Named turns come first, each shown by rows before and after it. Which turns, in which order, take the first row of each pair that follows to the second? Write the first one first, as in the answered first pair.
turn Q_175:
[  3 -21   6 -13  -4  -8  -9  10   2 -14] |-> [ -4  -2   5 -14   3 -10 -17   2   9 -24]
[  2 -13   4  -2  -7  -1  -7  -5  -8   1] |-> [ -4   0   2  -6  -6   1 -15  -9  -5  -4]
[-8 12 -6  3 -4  1 16 -7  4 22] |-> [  4  -6  -4   2 -15   7  17  -1  -2  22]
[-2  6  3  1  7 -6 14  2  8  8] |-> [  5 -10   4   1  -2  -3  17   9   2   5]
turn Q_350:
[-10   0   0   5   2  15 -23 -25 -17  11] |-> [ 14 -23  16  11  16   6 -18   3   2 -16]
[ 10 -18 -13  15 -22  20  -4 -11 -16  13] |-> [ 22 -13  11   8  10  -7  17  22  17 -11]
[ -5  -4   1   5   3  -3 -22  -3  -2  -7] |-> [ -4   0   5   1   8  -9 -18   0   4  -9]
turn Q_751:
[  5   8   4  17  15  12 -23  -3   5 -31] |-> [  5  16   0  15  14  15 -21  -5   4 -29]
[-30   9  -1   6  -9  12  -9 -11 -15   3] |-> [-23 -19  15   1  -1  -7 -12   4  -8 -14]
[ -4 -12   5  -5   2  -8 -19  -3  -2 -17] |-> [ 13 -11   0   6  -9  13 -11   6   3 -17]
[-10  18  -3 -23 -13   8   0  -5  -6   9] |-> [-10  -1  11 -26  -2 -14  -3   6  -1  -6]
turn Q_352:
[ 3  6 -1 -3 -6  4  7  2 -1  2] |-> [ -1  -1   2  -5 -11   1   6   3  -6   3]
[ -7  22   6  -5  10 -20   0   9   9   6] |-> [ -7   3   9 -13   3 -28   1  11   2   6]
[12  8 -3 20  4 14  5  5  8 -3] |-> [ 12 -10   2  13   1   1  13  12   4   3]
[ -4  10   8   7  24 -16   1   8  15   3] |-> [ -5 -14  14   1  16 -26   0  11   4   3]
Now pairs of rows:
Each pair is 2 to 4 turns apart.
[ -6  -8  -3 -16 -19   1   1  -5 -14  12] |-> [  3 -19   7 -17  -8 -12   7  10  -3   0]  Q_751, Q_350
[-19  24  -5   1  13  -6  10  -2   1  17] |-> [ 11 -16  10  17   9  -2   8  19  10 -10]  Q_350, Q_350
[ -6  32   0   6  13   8  -9 -10  18 -11] |-> [ 11   7  12  11  13   3  -5  11  25 -24]  Q_751, Q_751
[ -8  31  -2   1  12   6 -13  -8   7 -16] |-> [ -7   7   9   7  28 -22   0   0  14  -9]  Q_751, Q_175
[-11 -23  -1  14  -1 -18   8  -4 -12  24] |-> [ -1 -17  19 -11  10 -24   9  19  10  -7]  Q_175, Q_350
[-18 -10  11 -13   5 -30  28   9  -3  29] |-> [ -5 -37   3   0 -17  -9  17   4 -22  28]  Q_350, Q_751
[  8   2   0   8 -10  28 -10  -2   5  -6] |-> [-19   8   9   3  14  -2 -18 -13   6  -5]  Q_175, Q_751
[  1 -10 -12  17 -10   3   7  -7 -12  22] |-> [  5   9 -16  20  -2   6  18  -4  -2  20]  Q_350, Q_751
[ -9  13  -4   6  12 -10  11 -10   1  10] |-> [  7 -19   3  -6 -10  -8  13   5 -11   4]  Q_352, Q_751, Q_350, Q_175
[-14 -18 -18  29   1  -6   0 -19 -15  20] |-> [-16   1  -3  17  28 -28  20  -5   9  13]  Q_350, Q_350
[-17 -16  13  -7   6 -20   3 -12  -7  13] |-> [-16 -16  14 -16   4 -17   2  -9 -10   9]  Q_175, Q_350, Q_350
[ -8 -10   5  -7 -11 -11  12   5  -4 -10] |-> [-11 -11  -4  13  -9  -5   5  -8 -12  -4]  Q_352, Q_175, Q_175, Q_350
[  7 -12   6 -17 -14  11  -4   1 -13  -5] |-> [  0 -14  -3  10  -5   3   5 -10 -16  17]  Q_175, Q_175, Q_175, Q_350
[-13 -17 -11  -2  -2  -1   3 -19 -21   8] |-> [-15  -7 -12 -10  -4   8  -9 -22 -24  -4]  Q_175, Q_175
[-13   2   2 -33 -19  -6  14  -6  -5  11] |-> [ -2 -25   6 -25 -23  -1   3  -2 -13   1]  Q_350, Q_751, Q_751, Q_751
[ 7 18 -2 26 15  4 23  7 22  0] |-> [-11   6 -17  30  -5  14  -3 -21 -10  14]  Q_751, Q_350
[  4  16   6  -1  17 -11  16  10  18  -4] |-> [ 15  -7  -3   6 -13  20 -13   4  -5 -20]  Q_350, Q_175, Q_350, Q_175
[-16  11  -6   0   3   1 -23 -13   1 -17] |-> [ -4  12   2   0  10  -7 -10   0  17 -25]  Q_350, Q_751, Q_350
[ -1  19  10 -17  20 -17   8  15  22 -11] |-> [ 17 -29  -1   2 -15  18 -16   5  -9 -17]  Q_350, Q_350
[-27  15   0 -13   3 -12 -16 -19 -11   4] |-> [ -7  -4   8  18  28 -27   7   1  10   2]  Q_751, Q_352, Q_175, Q_175
